500 stands for zero in the data rows.
Some points, each followed by its number:
tensor([488, 646, 398, 735, 378, 554, 525, 457, 481, 653, 317, 683, 415,
        624, 440, 524, 545, 555, 479, 357, 827, 503, 832, 528, 441, 508,
        487, 810, 534, 463, 572, 452, 394]) 0
tensor([470, 501, 610, 582, 476, 631, 522, 439, 454, 484, 496, 534, 454,
        553, 530, 459, 604, 531, 605, 485, 519, 491, 547, 557, 398, 449,
        565, 457, 509, 479, 450, 615, 625]) 1
tensor([504, 537, 382, 395, 456, 453, 566, 515, 463, 489, 557, 513, 505,
        473, 474, 585, 405, 497, 546, 672, 601, 487, 493, 540, 628, 549,
        574, 610, 493, 485, 469, 369, 467]) 2
tensor([458, 537, 582, 515, 549, 541, 521, 544, 459, 562, 446, 421, 417,
        517, 391, 436, 608, 547, 443, 676, 500, 632, 603, 587, 626, 528,
        527, 455, 617, 415, 477, 538, 497]) 3
tensor([491, 500, 482, 606, 476, 510, 658, 368, 549, 512, 630, 493, 492,
        461, 555, 544, 482, 437, 587, 565, 389, 427, 405, 533, 438, 541,
        560, 458, 501, 449, 386, 604, 576]) 4
tensor([469, 481, 557, 386, 478, 459, 348, 405, 478, 425, 316, 624, 526,
        522, 555, 484, 553, 508, 418, 587, 657, 618, 429, 433, 609, 684,
        384, 408, 397, 569, 411, 362, 447]) 5
tensor([430, 514, 497, 536, 405, 655, 432, 488, 378, 568, 429, 518, 453,
        652, 533, 477, 543, 479, 585, 406, 492, 595, 472, 535, 305, 450,
        572, 377, 407, 581, 471, 644, 659]) 6
tensor([464, 444, 520, 468, 623, 371, 430, 559, 709, 337, 504, 541, 399,
        479, 348, 511, 405, 529, 465, 435, 540, 637, 717, 457, 698, 625,
        478, 399, 445, 340, 721, 540, 429]) 7
tensor([397, 523, 416, 293, 530, 416, 556, 547, 489, 473, 384, 480, 553,
        629, 444, 644, 495, 458, 430, 525, 466, 478, 470, 502, 616, 592,
        478, 623, 493, 522, 467, 315, 295]) 8
tensor([609, 594, 570, 638, 681, 639, 579, 534, 376, 454, 666, 589, 548,
        468, 616, 346, 670, 442, 408, 599, 366, 558, 426, 559, 637, 382,
        492, 499, 566, 674, 456, 664, 685]) 9
tensor([344, 421, 666, 376, 470, 514, 652, 453, 422, 525, 650, 316, 523,
        369, 517, 498, 467, 510, 501, 684, 454, 395, 327, 432, 554, 387,
        461, 515, 442, 347, 382, 498, 424]) 10
tensor([444, 359, 531, 483, 392, 450, 489, 468, 695, 391, 659, 262, 433,
        396, 452, 478, 358, 408, 389, 335, 404, 340, 452, 611, 461, 472,
        263, 462, 475, 635, 561, 467, 510]) 11
tensor([459, 621, 559, 588, 379, 591, 494, 478, 349, 549, 477, 516, 422,
        537, 604, 392, 554, 445, 635, 477, 442, 527, 602, 566, 396, 389,
        556, 491, 563, 600, 426, 556, 583]) 12
tensor([571, 659, 557, 509, 514, 525, 485, 408, 556, 409, 518, 512, 469,
        375, 574, 432, 566, 479, 517, 460, 472, 489, 510, 520, 563, 656,
        448, 522, 468, 718, 529, 517, 562]) 13
tensor([482, 617, 404, 696, 395, 483, 533, 480, 469, 564, 493, 647, 473,
        604, 473, 516, 602, 541, 528, 432, 697, 442, 655, 462, 444, 391,
        449, 634, 512, 524, 575, 392, 461]) 14
tensor([533, 366, 368, 531, 404, 534, 589, 482, 565, 465, 498, 499, 518,
        557, 382, 460, 562, 449, 479, 490, 632, 395, 576, 645, 326, 615,
        419, 554, 416, 668, 471, 260, 649]) 15
tensor([419, 603, 379, 420, 532, 448, 391, 386, 385, 659, 722, 527, 489,
        410, 633, 599, 387, 456, 458, 535, 407, 308, 411, 415, 634, 586,
        570, 609, 467, 613, 392, 633, 346]) 16
tensor([374, 487, 628, 448, 511, 567, 454, 415, 384, 564, 595, 510, 600,
        486, 780, 683, 403, 423, 663, 595, 665, 314, 323, 472, 425, 430,
        430, 808, 469, 641, 291, 555, 619]) 17
tensor([488, 470, 695, 430, 512, 482, 698, 658, 667, 491, 485, 469, 529,
        707, 447, 682, 458, 601, 446, 444, 535, 769, 558, 312, 538, 248,
        746, 706, 699, 348, 425, 669, 198]) 18
tensor([549, 509, 541, 423, 528, 464, 589, 556, 510, 601, 446, 449, 415,
        428, 432, 493, 310, 577, 592, 550, 524, 609, 551, 509, 425, 554,
        665, 425, 643, 396, 466, 483, 388]) 19
tensor([569, 651, 315, 449, 537, 350, 573, 482, 415, 525, 563, 436, 449,
        515, 398, 578, 447, 470, 470, 470, 580, 430, 551, 544, 549, 515,
        578, 511, 530, 154, 576, 526, 454]) 20
tensor([518, 622, 462, 741, 379, 513, 515, 503, 353, 589, 316, 773, 404,
        738, 535, 545, 671, 547, 545, 472, 854, 383, 584, 514, 369, 480,
        381, 839, 446, 478, 542, 455, 354]) 21
tensor([604, 576, 504, 514, 538, 601, 690, 447, 437, 586, 571, 459, 497,
        379, 430, 420, 435, 469, 662, 540, 580, 567, 524, 537, 224, 445,
        608, 421, 736, 440, 439, 459, 545]) 22
tensor([496, 428, 530, 525, 514, 299, 481, 395, 539, 545, 512, 601, 559,
        516, 542, 401, 477, 475, 601, 478, 486, 379, 550, 471, 466, 510,
        474, 582, 426, 428, 503, 607, 589]) 23
tensor([538, 371, 519, 528, 474, 544, 461, 520, 601, 593, 401, 509, 616,
        463, 399, 552, 461, 486, 488, 360, 541, 554, 490, 370, 445, 375,
        370, 487, 481, 612, 494, 483, 668]) 24
tensor([509, 256, 561, 475, 473, 530, 517, 681, 627, 609, 300, 493, 623,
        245, 387, 469, 435, 496, 462, 241, 718, 721, 561, 345, 370, 316,
        362, 426, 646, 517, 503, 392, 633]) 25
tensor([417, 613, 677, 530, 574, 545, 431, 461, 466, 450, 520, 370, 373,
        693, 737, 542, 623, 462, 595, 490, 346, 401, 489, 563, 350, 631,
        549, 578, 620, 352, 314, 639, 388]) 26
tensor([539, 395, 561, 523, 574, 274, 399, 357, 549, 583, 574, 629, 649,
        472, 517, 446, 343, 415, 593, 477, 406, 357, 565, 439, 359, 519,
        592, 450, 404, 329, 476, 635, 616]) 27
tensor([521, 421, 504, 555, 568, 468, 375, 474, 481, 467, 416, 494, 477,
        621, 488, 475, 517, 471, 473, 424, 489, 467, 646, 505, 519, 591,
        520, 471, 502, 493, 510, 498, 519]) 28
tensor([470, 501, 357, 387, 510, 584, 586, 484, 415, 572, 484, 435, 505,
        550, 480, 610, 547, 444, 498, 465, 400, 516, 377, 618, 527, 559,
        596, 557, 597, 704, 464, 554, 479]) 29
tensor([492, 721, 581, 563, 555, 550, 457, 474, 473, 518, 567, 521, 484,
        450, 530, 386, 483, 546, 405, 473, 441, 394, 487, 432, 658, 546,
        518, 491, 468, 549, 485, 549, 396]) 30
tensor([546, 510, 318, 460, 647, 525, 678, 563, 564, 484, 518, 470, 555,
        424, 432, 569, 482, 431, 421, 479, 507, 578, 542, 518, 584, 561,
        605, 521, 507, 541, 519, 401, 600]) 31
tensor([508, 609, 521, 549, 430, 554, 378, 455, 529, 418, 530, 542, 446,
        444, 507, 502, 525, 553, 505, 359, 461, 486, 426, 579, 570, 557,
        452, 475, 452, 641, 532, 487, 561]) 32
tensor([504, 356, 545, 447, 432, 704, 589, 708, 592, 416, 463, 308, 404,
        379, 537, 610, 534, 606, 443, 520, 564, 539, 381, 434, 429, 382,
        337, 431, 453, 465, 470, 295, 288]) 33
tensor([470, 494, 310, 517, 483, 386, 474, 505, 574, 527, 451, 505, 593,
        531, 539, 496, 491, 497, 383, 361, 507, 460, 504, 389, 415, 529,
        495, 463, 400, 583, 550, 468, 606]) 34
tensor([407, 529, 353, 248, 456, 621, 334, 702, 421, 670, 306, 430, 634,
        366, 640, 521, 716, 508, 595, 546, 489, 703, 362, 512, 374, 378,
        455, 400, 648, 694, 469, 255, 587]) 35
tensor([537, 434, 506, 598, 417, 481, 519, 532, 548, 438, 558, 539, 525,
        476, 526, 445, 596, 550, 438, 522, 429, 485, 521, 558, 556, 403,
        422, 595, 532, 536, 546, 560, 354]) 36
tensor([636, 582, 551, 639, 592, 679, 646, 387, 332, 654, 513, 437, 560,
        499, 439, 448, 477, 431, 596, 505, 519, 420, 490, 530, 382, 501,
        582, 483, 573, 466, 451, 492, 562]) 37
tensor([525, 644, 448, 632, 420, 468, 547, 500, 492, 441, 571, 472, 525,
        594, 449, 403, 445, 566, 409, 522, 576, 325, 519, 545, 554, 535,
        552, 612, 407, 518, 534, 500, 469]) 38
tensor([205, 480, 654, 291, 378, 424, 560, 407, 434, 456, 603, 502, 597,
        454, 626, 368, 287, 484, 595, 772, 392, 452, 346, 363, 654, 447,
        485, 582, 408, 484, 449, 789, 427]) 39
tensor([345, 645, 691, 525, 430, 596, 444, 491, 363, 521, 421, 411, 498,
        462, 555, 294, 642, 620, 423, 640, 397, 455, 443, 386, 421, 460,
        544, 475, 516, 535, 480, 471, 388]) 40
New points follow, each followed by the numbers of its three nearest points above by angle, nearest first.
tensor([554, 443, 413, 438, 462, 373, 462, 641, 473, 519, 378, 424, 476,
        449, 356, 393, 505, 609, 537, 420, 545, 530, 701, 519, 436, 449,
        442, 383, 489, 361, 651, 426, 622]) 25 7 20
tensor([515, 407, 318, 369, 612, 595, 547, 570, 479, 448, 482, 489, 444,
        389, 516, 549, 509, 466, 576, 550, 473, 457, 481, 521, 468, 622,
        523, 418, 424, 597, 443, 301, 528]) 31 15 35
tensor([455, 622, 506, 506, 563, 544, 595, 582, 503, 485, 432, 522, 495,
        520, 569, 547, 651, 513, 571, 439, 418, 368, 519, 594, 434, 511,
        586, 551, 511, 490, 537, 513, 533]) 26 1 12
tensor([666, 565, 332, 535, 490, 516, 497, 670, 386, 419, 556, 557, 499,
        519, 527, 454, 500, 538, 495, 616, 456, 463, 349, 423, 504, 495,
        697, 342, 388, 443, 521, 529, 584]) 9 20 38
tensor([509, 552, 535, 621, 444, 421, 411, 516, 495, 605, 467, 499, 585,
        566, 416, 489, 451, 554, 452, 420, 540, 540, 571, 523, 475, 406,
        449, 482, 591, 466, 571, 569, 368]) 0 14 18
tensor([417, 611, 649, 434, 439, 575, 524, 454, 468, 452, 455, 349, 489,
        467, 532, 342, 642, 623, 421, 604, 331, 458, 402, 335, 451, 501,
        602, 437, 576, 424, 410, 389, 452]) 40 10 26
tensor([602, 513, 473, 522, 476, 422, 484, 635, 433, 531, 361, 520, 523,
        612, 369, 421, 524, 550, 537, 502, 443, 584, 569, 593, 485, 470,
        424, 484, 634, 519, 670, 456, 593]) 3 28 25
tensor([434, 812, 573, 471, 466, 492, 481, 419, 380, 482, 641, 426, 571,
        481, 596, 397, 551, 478, 472, 541, 450, 364, 512, 395, 644, 544,
        522, 470, 515, 512, 420, 573, 389]) 30 16 40
tensor([533, 639, 711, 650, 704, 559, 359, 570, 492, 533, 645, 419, 293,
        494, 496, 602, 387, 716, 787, 435, 761, 252, 415, 456, 476, 356,
        570, 438, 480, 471, 472, 449, 471]) 17 37 1
tensor([423, 492, 521, 484, 652, 527, 616, 540, 571, 517, 542, 469, 584,
        513, 544, 499, 546, 532, 501, 456, 395, 493, 567, 388, 577, 441,
        604, 586, 526, 640, 501, 515, 459]) 18 31 9
tensor([598, 517, 555, 650, 593, 550, 494, 541, 531, 514, 523, 571, 458,
        607, 407, 490, 524, 563, 371, 425, 442, 490, 497, 489, 621, 481,
        633, 392, 490, 564, 479, 463, 469]) 30 9 28
tensor([623, 520, 353, 538, 439, 522, 770, 531, 497, 457, 540, 530, 400,
        586, 450, 555, 498, 349, 450, 594, 625, 540, 549, 626, 476, 564,
        497, 639, 556, 410, 553, 340, 422]) 2 31 15
tensor([528, 390, 418, 276, 669, 368, 486, 543, 792, 257, 598, 555, 349,
        427, 492, 730, 463, 551, 612, 299, 486, 332, 470, 624, 578, 502,
        388, 476, 345, 635, 610, 507, 364]) 11 7 32
tensor([519, 429, 464, 481, 495, 505, 427, 497, 502, 364, 562, 497, 526,
        414, 450, 475, 456, 486, 479, 554, 508, 507, 577, 439, 680, 656,
        459, 583, 347, 552, 524, 563, 510]) 7 13 5
tensor([570, 397, 264, 359, 483, 342, 486, 517, 542, 378, 547, 585, 564,
        450, 482, 513, 397, 443, 451, 527, 490, 686, 448, 434, 650, 630,
        500, 484, 328, 458, 637, 678, 594]) 7 31 34
tensor([522, 451, 346, 478, 531, 385, 494, 461, 549, 387, 534, 623, 559,
        479, 439, 509, 425, 451, 454, 540, 490, 625, 474, 501, 666, 659,
        512, 458, 323, 441, 600, 569, 539]) 7 31 5
tensor([496, 551, 551, 357, 611, 337, 553, 538, 577, 495, 482, 491, 627,
        519, 484, 534, 310, 518, 545, 513, 493, 570, 537, 486, 403, 398,
        401, 406, 521, 343, 492, 536, 551]) 27 19 25
tensor([593, 392, 587, 541, 715, 433, 418, 397, 547, 731, 407, 387, 663,
        418, 462, 459, 370, 613, 359, 557, 332, 540, 624, 507, 442, 515,
        380, 323, 506, 558, 322, 390, 338]) 19 27 24
tensor([594, 489, 416, 338, 519, 483, 535, 445, 544, 459, 526, 503, 522,
        388, 506, 640, 538, 527, 562, 528, 416, 389, 400, 596, 616, 463,
        487, 582, 562, 699, 418, 419, 472]) 29 2 8
tensor([488, 490, 541, 508, 603, 440, 431, 448, 479, 513, 550, 596, 647,
        500, 569, 520, 393, 517, 571, 557, 496, 310, 513, 368, 351, 481,
        518, 557, 345, 365, 480, 601, 643]) 27 23 17
tensor([419, 519, 519, 481, 487, 492, 544, 528, 502, 448, 520, 403, 527,
        432, 493, 455, 600, 536, 485, 509, 423, 435, 511, 510, 499, 445,
        516, 492, 477, 340, 532, 545, 487]) 10 40 20
tensor([650, 307, 187, 369, 602, 345, 590, 509, 617, 330, 558, 695, 528,
        399, 473, 546, 397, 546, 366, 524, 535, 590, 516, 498, 655, 703,
        515, 497, 276, 379, 732, 636, 627]) 7 31 34
tensor([473, 586, 528, 524, 486, 598, 393, 646, 508, 418, 401, 611, 365,
        684, 496, 573, 464, 482, 558, 302, 419, 564, 582, 557, 461, 517,
        510, 403, 534, 520, 419, 621, 494]) 6 28 12
tensor([386, 626, 463, 452, 457, 444, 475, 680, 485, 556, 422, 567, 570,
        624, 626, 617, 553, 534, 453, 425, 486, 517, 459, 425, 449, 368,
        630, 658, 594, 467, 482, 676, 472]) 18 26 21
